In the data rows, the value 500 means zero.
Some points, one per row:
411|444|663|577|433|502|464|505|473|539|674|496|498|605|474|455|504|462|605|404|512|473|635|512|479|433|649|559|524|521|551|455
238|476|624|582|482|431|570|584|438|626|749|631|464|684|456|459|591|480|595|242|638|510|522|580|577|373|547|673|504|477|429|576
569|455|494|480|517|557|514|468|449|442|391|373|498|424|529|582|452|604|531|582|419|519|514|504|389|469|534|530|488|565|505|618
548|546|466|426|491|551|484|440|495|441|397|720|451|419|571|483|594|453|425|541|439|431|469|484|604|571|458|453|521|507|524|422
396|548|544|495|546|340|531|469|535|634|579|646|345|587|371|324|506|223|435|255|550|379|365|353|665|455|464|516|539|291|548|313
342|512|530|491|600|663|476|633|436|584|630|566|454|537|440|537|535|503|563|336|667|505|498|495|553|417|519|655|473|471|551|506
321|567|608|531|563|326|507|445|546|673|609|687|331|582|331|262|541|135|421|208|638|374|404|309|712|472|414|568|529|285|580|249
513|503|548|489|565|421|501|427|535|503|400|507|382|515|413|366|475|331|425|436|512|406|418|360|559|519|445|487|508|359|582|357
500|491|560|488|474|522|496|477|459|505|464|452|500|584|496|546|524|552|535|505|486|506|518|501|409|476|577|464|503|488|474|571
333|546|569|523|451|402|481|634|722|588|696|711|533|585|578|418|523|369|520|272|567|643|448|473|717|558|466|540|349|549|481|433
337|624|577|541|472|399|451|460|605|614|623|885|384|570|473|346|705|201|364|221|606|412|368|375|734|501|418|515|613|246|508|250
648|452|412|466|563|536|457|404|492|390|385|374|573|386|487|493|380|501|519|750|369|485|460|436|383|567|568|412|507|450|585|507
470|578|445|493|477|450|479|575|575|486|452|497|507|461|591|518|480|421|546|449|504|491|451|434|498|474|471|505|436|546|537|431
435|538|577|449|575|374|460|415|575|610|504|623|362|510|379|319|484|192|431|345|550|357|359|300|606|461|389|528|497|330|617|260
283|583|559|614|504|411|482|498|524|581|631|806|381|576|496|343|764|284|432|241|555|451|447|422|728|454|438|549|607|352|475|310
568|498|471|433|497|431|533|422|620|444|330|502|390|401|476|386|422|358|341|514|468|366|447|460|500|536|398|421|505|352|569|393
526|391|466|473|482|592|551|529|413|402|432|341|575|468|575|629|459|701|639|594|457|547|561|592|327|467|574|541|437|673|469|770
885|824|576|602|475|468|455|387|520|395|299|431|419|373|483|427|438|443|365|654|404|647|418|379|435|799|643|392|644|338|472|257
469|509|515|522|430|459|451|486|440|524|619|523|465|522|488|624|540|567|506|408|447|565|492|499|628|445|528|487|420|707|329|456
425|447|540|495|498|559|537|516|435|529|554|484|542|595|478|501|495|557|602|462|545|531|527|567|480|455|500|556|488|557|457|618
291|491|557|542|448|408|580|610|581|634|708|694|430|659|494|448|563|442|496|309|620|489|474|643|600|367|468|543|550|418|475|538
389|464|551|536|499|469|526|542|460|545|583|538|497|581|473|515|523|547|571|403|538|494|507|526|511|394|514|532|507|509|477|553
538|484|458|597|454|566|527|493|507|436|393|623|560|449|694|554|522|638|512|614|407|522|542|549|438|504|508|397|566|560|422|602
426|498|544|470|537|462|514|514|416|537|536|523|492|543|459|479|512|467|519|416|550|499|483|484|511|461|511|553|498|507|538|557
465|453|485|463|529|501|510|504|461|478|511|456|483|514|500|503|494|520|517|475|509|505|454|468|451|456|512|507|511|489|502|570
300|503|497|538|412|523|486|544|435|557|813|518|559|572|578|578|584|528|588|426|545|693|551|571|612|436|515|519|504|466|438|664
433|487|537|469|518|582|486|524|392|502|530|467|568|550|510|567|494|614|617|486|467|562|539|561|423|430|529|544|483|566|443|670
466|494|584|469|501|437|549|427|491|510|486|528|461|602|413|509|676|385|411|430|596|466|581|429|502|467|426|453|556|522|430|423
486|457|533|520|440|530|469|579|546|533|684|487|664|551|476|550|515|629|660|569|524|679|551|563|494|424|652|481|513|496|498|696
329|502|759|658|464|426|477|499|527|599|734|570|434|728|388|437|540|363|673|344|504|491|597|476|585|432|642|656|525|413|543|391
248|458|598|576|477|459|501|597|371|600|710|538|557|663|495|574|558|587|642|326|613|546|563|617|534|341|587|616|505|565|426|671
573|500|457|483|602|494|504|417|520|425|369|414|415|425|451|420|458|405|426|542|447|370|473|392|435|514|432|449|517|423|539|436
655|467|401|397|557|518|478|334|549|366|186|425|404|338|452|441|379|379|366|693|406|369|428|325|399|587|378|405|493|421|598|383
736|423|422|445|479|556|466|410|493|482|389|388|464|362|487|548|425|466|394|626|392|491|422|605|353|568|507|378|529|542|475|486
575|429|390|480|421|688|516|528|453|387|393|439|616|440|774|731|609|844|622|741|354|596|577|668|390|557|567|472|528|668|367|792
650|462|445|430|571|585|508|369|552|397|224|422|436|346|474|462|397|442|376|654|437|394|442|363|401|575|421|452|477|462|558|464
534|411|441|607|431|637|553|519|433|474|438|655|548|453|685|559|632|612|548|552|402|534|517|541|449|530|536|487|530|594|382|616
625|422|445|469|539|570|517|452|436|379|268|346|526|410|533|564|422|606|538|656|391|442|515|469|350|526|512|455|497|583|519|619
890|400|343|534|482|629|433|409|593|245|297|223|682|265|578|625|335|693|431|949|315|603|497|487|248|562|604|389|521|536|589|638
437|575|466|481|481|511|498|620|511|493|549|498|484|543|568|583|490|522|596|466|479|577|496|520|433|438|521|464|457|621|497|552
481|447|558|475|476|581|493|503|576|455|554|463|555|451|480|519|485|589|501|528|628|505|707|472|424|527|496|450|572|494|487|442
521|422|445|475|527|551|484|527|400|407|481|373|554|537|555|611|483|665|577|611|429|539|523|558|392|463|521|483|461|659|475|694
457|475|486|482|453|583|503|505|581|478|491|411|559|502|530|577|572|698|503|495|651|530|763|655|454|478|513|518|529|642|401|522
597|429|522|470|452|518|475|450|533|408|432|361|521|394|526|595|499|622|439|614|557|495|736|431|382|517|471|436|574|602|462|422
201|487|628|591|478|504|544|642|358|663|816|544|548|730|493|557|581|596|702|297|632|628|561|677|525|359|572|613|472|570|377|755
577|437|436|441|561|611|519|478|531|416|358|442|469|432|464|521|416|417|459|568|523|467|430|382|454|532|409|533|499|472|553|419
576|472|432|410|514|506|530|448|505|461|305|382|469|525|524|559|417|422|420|595|441|436|444|389|528|551|453|384|333|411|611|526
457|484|575|490|539|490|511|513|442|540|519|505|463|579|503|472|489|476|512|451|495|449|451|479|468|467|514|532|498|502|494|519
535|559|551|569|501|431|530|448|506|523|537|533|410|530|404|395|545|293|440|409|534|428|456|380|560|458|532|482|583|423|545|376
446|516|483|502|493|443|508|475|516|514|488|517|409|453|422|407|467|415|439|423|559|433|423|446|529|503|433|501|502|395|541|444
612|457|526|428|462|556|472|423|626|387|371|408|464|360|473|456|421|543|385|605|574|421|693|419|422|544|433|387|568|481|544|344
478|382|498|511|501|634|513|559|391|451|533|395|557|567|580|630|467|696|618|552|466|551|580|597|416|447|518|544|433|649|442|698
350|538|601|500|536|418|519|513|452|608|574|615|459|587|410|406|527|381|542|329|569|457|450|444|596|477|523|565|494|436|541|429
440|447|494|489|450|478|614|586|816|549|596|641|496|536|861|491|523|677|486|412|681|536|503|972|500|432|485|506|645|330|207|331
784|655|367|546|520|504|447|353|549|327|365|310|483|285|486|607|341|469|379|719|330|595|487|358|405|590|423|339|445|562|583|424
747|463|441|365|539|633|457|331|544|328|239|357|482|271|474|563|356|516|377|693|547|376|637|374|333|593|425|416|519|608|553|310
558|504|515|440|500|458|463|379|665|483|474|470|394|409|430|399|446|369|373|507|600|409|623|342|518|565|406|427|598|425|561|190
517|571|494|465|484|478|473|430|517|515|412|644|435|447|550|403|610|342|411|467|455|402|456|412|596|547|481|461|573|433|493|375
387|431|536|496|471|487|535|529|402|492|586|501|496|594|489|511|535|547|563|466|531|523|476|561|478|435|552|546|498|558|464|594
531|603|460|483|463|451|447|607|566|495|456|492|485|422|446|459|575|456|472|534|482|689|455|471|665|554|449|453|423|553|543|462
380|509|546|496|536|450|491|485|527|534|545|536|428|576|403|422|529|334|498|364|545|412|441|428|573|464|472|523|473|381|559|405
545|528|455|460|452|511|507|504|467|437|628|426|507|456|532|647|465|516|513|513|483|629|507|590|463|501|502|486|477|658|401|587
486|503|465|449|486|458|534|513|526|458|406|554|450|437|513|433|482|426|452|466|524|447|433|546|514|512|485|464|517|427|529|441
406|481|542|516|553|456|519|523|500|554|606|584|450|597|431|454|515|393|541|322|530|469|496|452|576|403|483|568|453|442|497|544
656|510|442|571|489|527|474|487|546|386|459|392|519|489|527|558|436|624|536|668|404|525|548|547|384|490|606|431|539|554|484|650
241|507|612|548|532|399|581|552|451|637|740|633|433|716|394|408|562|445|558|224|606|524|471|527|600|373|527|614|491|456|468|558
540|504|564|461|500|533|446|442|614|465|505|494|458|392|404|424|463|450|385|413|661|447|634|366|474|492|451|446|591|415|534|278
567|489|509|426|596|439|470|372|519|419|357|483|417|434|428|398|471|317|367|525|489|361|396|339|476|526|424|475|527|391|591|373
167|513|674|579|480|474|538|585|413|655|800|640|471|726|432|492|625|503|641|230|602|588|547|603|612|335|570|640|509|495|471|605
Here are 24 more points, each followed by its number:
326|474|607|526|520|446|528|537|445|599|668|585|469|646|445|467|536|478|578|313|557|515|501|574|549|433|550|602|513|502|508|535 0
577|489|494|446|548|444|509|415|494|442|411|458|467|477|461|430|448|414|469|524|476|434|461|416|478|521|498|513|495|472|572|460 1
632|466|427|416|569|506|440|361|510|355|238|386|417|387|479|421|388|442|407|602|419|385|400|352|426|562|480|446|478|473|553|431 2
545|436|472|477|514|567|552|503|464|384|416|370|541|473|506|577|431|587|585|617|431|516|510|551|388|485|534|515|456|603|498|658 3
820|501|343|423|494|576|451|430|479|311|357|283|508|345|560|795|404|803|441|749|349|547|637|481|322|558|565|386|325|794|432|533 4
408|511|480|670|442|453|466|542|462|574|562|650|482|567|570|530|651|466|491|399|605|515|495|543|554|450|503|498|599|481|383|470 5
784|472|405|369|569|476|452|317|593|332|120|350|410|294|462|410|376|344|320|714|368|315|378|274|355|646|417|436|481|439|638|313 6
484|468|488|488|510|467|546|480|451|499|477|498|479|530|472|509|526|528|551|508|499|505|505|479|452|492|477|534|501|546|505|558 7
831|408|380|482|455|565|637|473|475|676|324|297|583|412|521|587|451|848|618|709|376|518|500|879|320|547|639|614|469|762|413|586 8
695|502|420|355|624|443|413|305|569|435|329|452|417|273|423|345|399|314|352|660|375|345|354|261|462|591|441|442|502|293|656|275 9
309|427|606|560|407|499|545|615|453|584|777|491|565|604|478|646|607|682|602|395|698|618|762|632|502|373|542|553|566|640|364|561 10
493|468|612|609|456|609|471|490|446|453|610|423|491|491|512|503|473|544|511|493|624|524|666|518|412|435|563|569|548|526|511|496 11
399|437|523|498|460|529|476|546|741|536|578|559|487|514|608|502|521|699|523|410|647|508|613|788|487|442|510|510|558|570|397|509 12
537|445|482|475|533|517|498|487|461|429|425|418|532|514|495|513|474|560|543|550|503|528|507|489|431|470|488|472|502|556|513|555 13
458|506|441|521|461|518|452|529|552|452|461|566|530|477|655|579|703|614|519|579|440|507|526|556|485|480|466|486|546|510|400|592 14
388|772|552|645|512|320|424|585|664|627|554|664|476|499|351|235|536|138|482|330|591|512|364|308|687|482|399|503|435|288|664|170 15
353|628|555|514|469|517|472|485|467|568|546|738|459|544|566|429|672|421|478|352|563|455|448|525|676|578|482|496|543|423|478|439 16
447|578|564|483|527|405|511|390|551|548|507|591|368|531|390|325|494|256|388|356|579|345|386|341|599|508|395|539|559|328|567|286 17
578|509|448|420|549|505|459|400|550|463|352|432|397|393|462|378|444|345|417|531|472|377|408|367|504|537|479|494|547|376|580|352 18
295|482|548|521|506|487|510|530|461|575|608|572|474|563|407|486|533|497|544|305|617|497|437|499|554|401|487|540|524|463|465|540 19
776|435|347|390|510|540|452|623|524|327|203|311|564|424|636|513|354|528|613|718|365|410|505|592|360|567|397|468|453|491|610|510 20
704|392|385|434|524|600|505|432|442|249|240|265|586|387|589|627|407|709|506|827|325|540|545|539|264|563|535|459|496|697|488|696 21
668|491|450|464|476|491|459|357|539|553|483|480|439|390|437|449|460|301|349|489|471|458|426|530|523|543|491|455|556|428|483|341 22
477|486|539|498|534|442|519|531|475|489|502|492|476|541|491|478|474|456|481|463|512|475|467|468|472|471|514|527|502|478|507|512 23
Which of these numbered points is nearest to each point below, ignoring the 2 directions in which the first points spread most? Its number follows each.
657|387|356|438|456|692|463|475|722|270|290|287|585|326|723|633|441|847|484|783|539|502|727|802|281|544|526|396|565|665|455|583 > 12
302|518|594|556|491|469|464|537|453|606|697|603|460|625|442|425|574|445|513|306|649|474|518|549|576|413|514|558|543|450|465|482 > 17
563|483|476|488|491|492|496|489|515|590|684|534|447|518|428|448|489|424|438|446|499|571|437|670|615|474|546|473|522|457|437|478 > 22
511|696|537|540|436|489|502|568|424|534|575|438|526|594|492|584|631|600|586|497|478|644|569|579|509|430|540|508|368|565|534|694 > 7
382|611|501|507|465|506|443|493|478|582|609|783|434|531|535|395|627|380|470|349|583|464|431|499|693|584|490|506|571|414|465|376 > 16
646|460|474|453|586|492|453|337|557|399|256|414|411|381|431|366|372|317|359|600|438|366|408|297|462|539|386|441|518|405|616|299 > 13
544|506|465|479|441|562|525|646|553|404|458|504|639|487|685|635|700|683|543|670|424|554|528|584|376|485|508|483|563|515|396|646 > 14
373|468|519|503|504|488|501|545|430|516|594|464|510|589|500|532|485|584|604|441|540|515|530|577|513|426|543|581|476|559|455|662 > 1
559|476|515|451|485|499|461|439|506|478|411|467|510|454|463|581|542|510|424|584|606|425|677|423|452|498|459|416|564|579|456|337 > 10
503|514|472|469|502|447|474|721|510|542|472|548|508|602|529|404|497|370|665|382|482|438|417|637|538|445|443|550|512|387|592|363 > 20
440|416|547|522|526|630|549|591|416|474|559|445|582|596|533|588|514|678|674|471|500|547|532|616|439|433|531|621|450|609|465|738 > 3
687|453|393|419|564|514|523|354|541|353|213|356|444|328|481|439|383|450|344|698|392|402|417|348|371|585|418|442|505|516|593|444 > 21
510|417|466|502|513|545|523|533|413|404|485|363|557|523|585|645|434|695|585|614|474|540|558|623|374|479|537|509|498|628|438|721 > 23
390|416|446|520|574|877|452|742|341|490|580|406|652|523|554|743|501|854|714|532|573|618|586|681|392|418|536|646|406|722|443|809 > 19
453|471|549|544|426|512|490|550|400|634|712|535|544|585|490|575|555|643|567|369|542|661|528|766|504|373|564|556|537|674|328|631 > 22
320|509|602|560|519|420|540|534|456|639|696|617|454|643|388|438|576|420|529|260|581|506|466|497|598|402|514|567|533|455|499|512 > 0
497|667|448|504|440|524|484|480|454|498|499|434|555|586|500|515|502|545|517|535|442|496|481|543|491|550|485|485|518|514|527|555 > 17
457|631|488|454|547|390|436|454|644|562|480|672|351|503|530|290|744|189|335|322|561|368|377|308|655|476|415|465|600|242|526|185 > 14
260|436|645|543|364|513|503|610|385|572|767|506|567|639|508|714|612|744|651|346|699|625|783|700|496|364|575|554|555|693|324|705 > 10
543|464|445|454|634|737|447|554|529|440|396|451|481|431|475|512|451|433|375|515|611|427|428|359|476|525|456|592|505|431|639|362 > 18
486|736|474|716|466|494|476|803|645|499|502|469|729|449|488|481|481|506|583|667|469|755|480|460|456|492|473|491|475|450|629|504 > 15
774|439|422|414|478|533|459|395|642|359|424|404|625|325|479|493|393|512|527|804|379|546|435|419|383|524|516|390|489|358|643|457 > 9
712|432|439|505|500|515|613|493|435|780|487|434|498|470|508|542|521|786|649|504|452|480|512|859|464|459|660|716|461|657|400|553 > 8
365|467|572|488|506|509|519|532|439|571|624|522|494|555|465|470|538|510|508|339|591|513|554|529|531|421|501|518|555|513|474|527 > 19
679|450|404|426|603|572|496|379|505|357|181|329|410|367|513|512|352|495|407|719|359|413|456|391|337|602|436|444|470|536|584|477 > 2
280|483|612|539|568|542|526|589|462|648|676|643|471|607|381|439|571|330|555|222|703|432|455|462|666|414|454|617|491|384|533|449 > 19
279|470|563|574|467|477|558|640|382|574|692|518|562|705|492|588|575|575|632|313|591|569|572|644|571|397|580|606|474|597|404|705 > 23
567|512|485|498|467|564|494|487|464|713|517|528|453|497|428|428|514|435|445|407|509|470|479|691|637|518|462|506|465|597|419|484 > 22
522|448|441|475|522|527|547|519|422|527|453|444|505|546|534|554|493|596|589|522|450|521|535|538|429|470|549|499|456|576|467|670 > 7
588|485|504|404|567|452|510|379|516|446|360|449|435|422|477|411|417|402|407|557|474|404|428|402|463|530|467|445|525|430|587|420 > 1
420|496|539|493|449|453|487|509|476|684|642|556|432|568|425|435|526|389|494|335|577|542|468|631|663|440|513|497|500|513|416|457 > 22
481|496|544|514|563|447|531|454|484|523|490|543|407|568|435|425|482|388|494|424|471|438|440|389|544|467|483|562|502|439|528|442 > 1
589|440|428|474|612|726|461|539|472|388|368|402|551|391|521|545|419|520|509|603|516|450|506|483|431|480|471|546|443|531|567|553 > 18
431|500|496|455|648|712|435|601|529|541|503|557|483|458|437|483|491|423|431|379|661|427|411|435|567|490|456|647|418|426|574|426 > 19
441|499|523|469|579|369|469|398|607|529|457|575|355|456|384|240|479|192|312|373|564|340|315|336|614|514|390|488|525|278|615|231 > 18
249|517|683|606|510|422|518|541|489|671|771|633|412|616|396|427|585|404|498|222|690|510|597|474|620|389|548|610|576|405|501|414 > 11
276|428|579|559|502|504|550|553|397|595|729|587|518|678|489|571|539|547|649|346|583|579|521|601|543|383|579|604|508|564|466|671 > 0
425|410|511|521|501|542|535|564|381|485|589|449|561|613|551|608|524|668|639|471|505|554|541|589|468|392|570|558|468|627|417|713 > 13
522|447|504|522|455|525|509|602|435|631|666|515|525|564|490|572|509|550|555|421|479|585|542|729|492|437|586|527|525|580|380|588 > 22
266|471|543|546|547|576|543|673|387|597|686|579|512|611|502|585|563|545|663|312|627|571|550|638|540|395|529|657|462|523|423|669 > 19
455|568|461|493|485|560|474|463|521|513|488|665|434|474|555|436|655|427|418|440|475|471|443|458|604|557|459|520|553|448|508|396 > 16
470|487|528|517|536|398|495|462|459|536|500|515|465|521|418|404|491|401|476|399|544|446|448|436|509|478|487|554|504|434|547|442 > 1
501|419|450|492|511|537|576|524|364|447|467|376|568|528|549|592|487|713|570|551|436|575|548|620|403|507|519|520|432|637|497|714 > 7
341|469|595|524|484|534|549|555|375|552|687|493|554|598|494|543|538|560|598|423|608|562|587|614|507|404|525|557|526|555|420|594 > 17
709|478|459|412|613|475|479|277|619|440|185|415|378|340|419|366|399|260|275|600|382|331|323|260|429|603|395|415|495|377|613|299 > 6
651|464|438|435|554|488|449|414|512|432|413|437|508|423|425|429|448|420|487|635|431|490|459|416|440|515|511|425|486|373|582|440 > 9
355|380|530|554|460|607|597|670|248|506|619|390|699|652|614|781|530|951|796|550|463|722|654|796|312|384|637|600|473|798|342|999 > 7
442|494|494|508|555|424|539|477|478|621|545|545|452|657|412|463|547|458|535|411|513|501|452|472|559|462|560|480|519|440|496|515 > 7
549|458|465|472|510|500|507|479|472|395|366|419|485|475|511|529|463|516|504|558|459|451|437|437|416|503|507|497|453|551|528|530 > 6
589|527|457|376|543|434|488|335|539|482|360|501|402|422|408|344|421|287|376|507|470|370|353|274|495|540|412|437|496|344|645|301 > 1
Here are 24 other points, each followed by its number:
530|502|450|450|474|588|461|510|453|440|435|579|545|441|615|511|586|573|452|543|417|505|467|506|501|549|489|444|532|559|451|505 0
627|763|715|694|475|481|473|500|481|533|524|713|526|526|519|521|487|518|503|448|522|655|509|511|661|638|489|516|639|485|185|234 1
477|499|435|457|439|538|643|620|397|466|479|399|547|711|634|773|451|636|555|538|419|555|522|561|498|607|518|472|197|310|532|761 2
566|542|485|505|534|444|488|516|462|544|669|476|440|512|429|549|468|595|455|376|518|426|541|467|526|474|559|486|472|587|466|523 3
395|440|609|539|501|528|507|589|395|549|653|482|545|588|533|588|501|604|621|473|610|567|676|627|459|408|596|543|532|575|440|591 4
590|440|389|422|491|548|602|505|605|385|323|423|464|359|652|524|476|656|461|660|369|446|482|690|370|541|435|429|467|522|533|586 5
543|497|491|445|538|463|508|402|537|479|388|460|439|483|394|390|464|391|484|496|495|357|413|379|513|516|433|484|535|388|555|405 6
545|496|478|508|426|570|515|517|450|571|512|452|498|520|515|591|494|584|518|491|459|527|514|677|573|465|519|466|498|683|329|531 7
340|562|521|534|423|542|474|559|470|539|575|665|476|528|604|512|667|508|570|372|530|554|517|580|567|506|531|495|540|568|407|565 8
265|476|545|552|432|413|572|618|479|641|710|632|476|639|519|518|550|564|543|290|641|547|516|676|584|400|529|543|523|500|456|565 9
459|416|514|467|467|543|544|526|392|460|462|433|561|509|557|531|483|624|567|491|491|531|529|532|394|489|562|497|506|584|519|668 10
325|443|605|526|430|509|499|556|475|589|720|537|531|589|494|584|537|625|568|382|674|558|770|560|528|405|511|540|591|563|401|493 11
409|488|521|463|570|589|509|555|477|540|556|544|509|545|448|478|470|414|547|414|559|469|484|465|542|457|460|580|488|478|505|562 12
569|441|457|439|506|532|529|528|448|411|419|386|514|501|538|543|424|626|561|613|427|472|519|519|381|495|503|482|474|599|499|602 13
416|543|478|493|409|451|487|518|426|513|660|483|555|529|521|493|593|580|554|524|491|550|538|573|631|449|479|500|526|422|473|624 14
391|447|576|548|394|564|546|619|443|489|676|434|589|570|554|667|565|769|615|482|633|605|797|668|398|424|567|489|538|712|345|605 15
431|456|527|511|501|531|516|594|362|527|619|453|557|612|543|600|519|689|667|472|480|618|565|665|431|403|613|581|458|638|479|730 16
522|429|491|505|544|509|524|509|455|483|459|413|496|514|517|496|444|544|516|490|491|489|478|507|442|470|496|500|468|528|507|560 17
591|468|379|617|434|649|457|510|436|367|368|595|598|415|682|619|596|725|548|675|390|568|544|558|470|548|501|440|483|641|471|673 18
724|744|692|652|507|463|472|421|526|579|436|701|470|469|457|433|483|397|371|481|461|608|433|419|659|489|452|404|644|411|285|84 19
427|438|528|494|537|526|507|503|401|497|502|425|540|520|574|574|473|608|588|510|496|509|537|547|452|461|548|545|492|548|434|680 20
301|497|580|575|486|469|537|572|422|596|694|565|484|657|431|505|549|525|603|330|577|545|497|585|553|411|557|645|509|505|451|614 21
600|453|722|637|494|473|459|407|507|415|520|375|470|592|507|476|452|510|658|538|440|448|639|436|420|524|679|559|500|533|602|428 22
636|427|430|445|567|597|477|482|474|386|292|332|564|360|538|610|359|646|520|687|341|465|503|472|342|575|525|473|498|568|508|611 23
The same question for these:
973|722|387|566|541|455|693|326|570|570|236|742|398|302|421|378|634|304|286|583|415|337|392|268|640|549|410|387|617|477|458|103 > 19
568|528|443|478|475|539|464|438|476|450|418|687|471|419|607|491|582|492|478|518|431|504|470|459|561|529|452|442|548|530|473|456 > 0
796|761|616|606|435|528|498|534|417|475|504|394|564|486|513|570|474|616|543|671|410|769|530|604|390|752|696|511|588|494|373|491 > 1
451|595|479|493|464|453|470|449|499|505|498|511|525|525|575|418|592|444|432|523|505|550|461|436|657|539|452|482|432|377|571|517 > 14
453|475|457|488|546|657|547|590|458|503|520|455|534|520|529|596|489|572|590|497|548|536|537|534|462|455|502|582|463|587|488|639 > 12
203|582|601|662|427|452|510|627|444|644|776|825|459|656|525|434|850|416|579|197|608|535|500|565|710|342|500|581|587|407|387|472 > 8
882|798|598|584|469|505|499|434|463|436|392|385|523|426|495|497|459|532|468|676|418|688|483|485|422|771|671|464|634|397|458|369 > 1
389|484|515|531|557|718|466|659|423|527|583|515|512|535|509|575|555|590|614|410|585|525|514|532|536|454|489|626|469|550|487|634 > 12
622|526|417|442|481|532|460|417|471|517|370|455|485|395|504|565|432|551|454|569|395|475|433|510|617|629|473|393|413|713|365|413 > 7
541|419|488|487|537|510|503|476|488|450|361|414|495|458|473|479|402|501|453|561|435|454|458|459|434|530|510|481|477|488|569|545 > 17
435|496|703|670|583|502|456|521|440|505|745|447|518|759|459|491|489|555|788|474|495|482|538|546|491|450|748|697|491|585|525|530 > 22
570|440|421|421|500|534|612|583|717|398|367|543|536|406|807|584|495|771|500|672|403|500|528|882|385|515|487|427|473|521|446|668 > 5
379|599|522|525|499|440|422|478|560|616|552|782|393|539|527|407|703|343|430|337|573|408|448|402|670|499|462|500|539|380|527|373 > 8
373|518|535|514|500|408|595|474|555|591|582|588|411|753|570|524|528|400|443|282|560|456|396|411|667|563|417|520|396|215|556|448 > 2
710|422|447|378|553|549|488|417|491|296|212|285|522|367|551|582|372|609|484|801|334|483|490|450|293|534|467|452|501|603|544|583 > 13
553|529|469|601|450|490|501|563|397|514|723|433|550|553|508|722|511|832|536|461|526|557|617|570|472|428|679|509|418|728|388|581 > 3
320|579|554|556|447|487|476|529|549|581|670|782|460|570|562|465|668|452|519|348|577|527|492|509|665|500|462|503|564|398|445|445 > 8
654|466|411|408|505|487|464|422|526|489|403|442|446|368|464|536|439|424|386|574|401|494|443|494|521|541|508|451|439|660|437|379 > 7
518|454|399|462|517|545|513|523|446|425|439|403|532|525|544|603|467|679|598|590|452|539|514|543|355|489|507|545|419|615|459|698 > 13
751|474|394|424|573|524|471|405|489|385|288|327|537|333|529|509|408|520|513|761|388|452|473|393|336|551|505|443|448|477|619|490 > 16
357|488|558|502|521|394|624|579|809|596|574|775|387|521|635|377|605|438|412|324|556|396|434|749|629|480|435|484|525|316|497|454 > 5
761|671|421|741|485|486|863|482|692|443|465|781|494|449|704|511|469|534|473|512|462|483|528|504|410|647|493|459|611|559|328|374 > 1
679|527|426|553|478|518|468|464|455|466|520|432|526|459|499|709|481|787|480|568|433|482|577|462|441|503|655|447|400|706|455|469 > 3
558|382|373|511|391|679|621|685|295|376|479|231|722|659|761|945|433|965|688|768|352|674|668|775|355|465|611|473|280|782|429|999 > 2
475|459|550|464|441|527|463|538|460|460|529|427|550|512|553|655|569|647|573|524|619|545|774|564|399|455|481|469|508|696|391|513 > 15
423|444|440|476|394|563|555|616|550|470|563|429|609|549|611|665|527|790|590|532|661|624|761|828|398|420|557|505|555|665|356|634 > 15
490|474|461|462|494|454|445|452|541|630|464|573|466|462|490|445|463|420|438|481|479|526|440|473|671|676|482|449|357|634|364|326 > 7
375|500|517|520|626|614|458|606|517|579|587|561|402|542|366|427|510|357|480|333|655|401|397|387|576|453|469|665|481|377|561|374 > 12
639|485|650|529|523|458|455|353|554|433|395|481|363|471|425|366|403|239|446|542|440|357|531|260|506|591|571|529|596|335|653|162 > 22
645|501|478|417|578|446|472|339|594|406|252|472|387|385|371|342|431|221|315|539|473|349|358|273|495|587|417|455|542|306|608|237 > 6
582|422|461|446|470|636|485|465|584|414|484|389|567|391|541|552|434|674|459|631|563|489|701|471|358|524|465|457|554|545|493|488 > 11
558|469|550|458|506|490|448|464|525|432|369|398|484|484|480|590|537|557|452|531|613|443|704|449|383|515|486|448|578|629|427|428 > 15
383|482|752|663|483|480|459|518|449|669|726|485|492|722|437|459|486|477|747|408|499|488|686|485|508|483|722|487|543|524|500|400 > 22
321|555|620|522|554|322|471|497|498|691|615|661|378|639|377|336|559|270|519|224|602|440|417|382|694|436|510|620|536|322|580|369 > 16
451|530|472|506|427|475|564|563|417|598|555|474|517|658|631|633|479|550|516|448|505|511|488|561|577|461|506|472|328|454|536|685 > 2
422|496|718|596|484|440|440|478|538|526|626|502|449|617|429|414|483|359|595|444|501|443|601|438|561|461|610|610|529|422|592|353 > 22
279|535|725|539|483|400|476|497|492|656|798|636|455|697|406|387|561|345|589|268|666|478|615|453|627|394|568|619|574|414|479|369 > 4
573|404|401|594|474|640|595|469|471|401|331|683|490|420|679|544|675|587|480|718|396|493|468|539|464|516|507|438|500|533|529|617 > 18
408|454|584|581|517|501|513|539|427|547|688|463|554|563|519|583|500|597|585|442|580|566|668|608|495|425|559|535|526|524|442|555 > 4
414|507|551|472|483|435|480|439|642|517|643|558|431|477|418|448|484|441|434|389|690|437|678|448|522|470|436|474|619|382|517|262 > 11
392|581|530|529|499|418|454|513|606|569|592|663|432|528|556|398|543|367|462|346|531|456|543|514|687|480|474|498|623|385|475|319 > 8
316|577|591|618|395|527|456|573|424|578|716|693|540|622|590|526|848|544|592|345|526|580|537|610|638|419|525|537|536|507|421|633 > 8
682|396|432|521|447|586|657|595|364|803|560|447|594|544|585|632|487|888|729|523|469|614|566|966|381|407|703|694|430|783|368|707 > 7
470|524|552|479|527|441|528|448|544|540|454|530|436|485|391|377|500|368|460|435|533|392|404|410|540|498|449|492|522|434|571|398 > 6
520|514|599|507|472|421|418|426|575|493|538|519|410|452|437|465|465|434|399|442|635|433|633|385|527|504|421|447|551|468|521|270 > 11
318|542|529|548|447|472|484|623|531|591|675|688|506|592|611|498|744|534|572|384|543|518|533|567|628|471|515|517|620|385|397|507 > 8
504|515|452|565|467|572|466|463|460|423|447|625|471|425|633|491|678|517|454|572|449|486|496|465|534|529|498|448|569|506|523|498 > 18
441|539|481|496|452|479|469|478|579|540|535|737|430|494|574|406|582|398|452|433|491|445|468|432|655|485|469|497|592|407|498|361 > 0
644|496|566|411|558|446|392|328|607|392|357|443|371|455|401|325|407|244|410|547|520|319|502|290|465|563|513|485|571|358|629|145 > 4
443|531|506|483|526|369|569|526|729|530|490|718|356|447|536|299|533|275|367|302|521|354|391|585|598|506|374|471|548|247|509|306 > 5
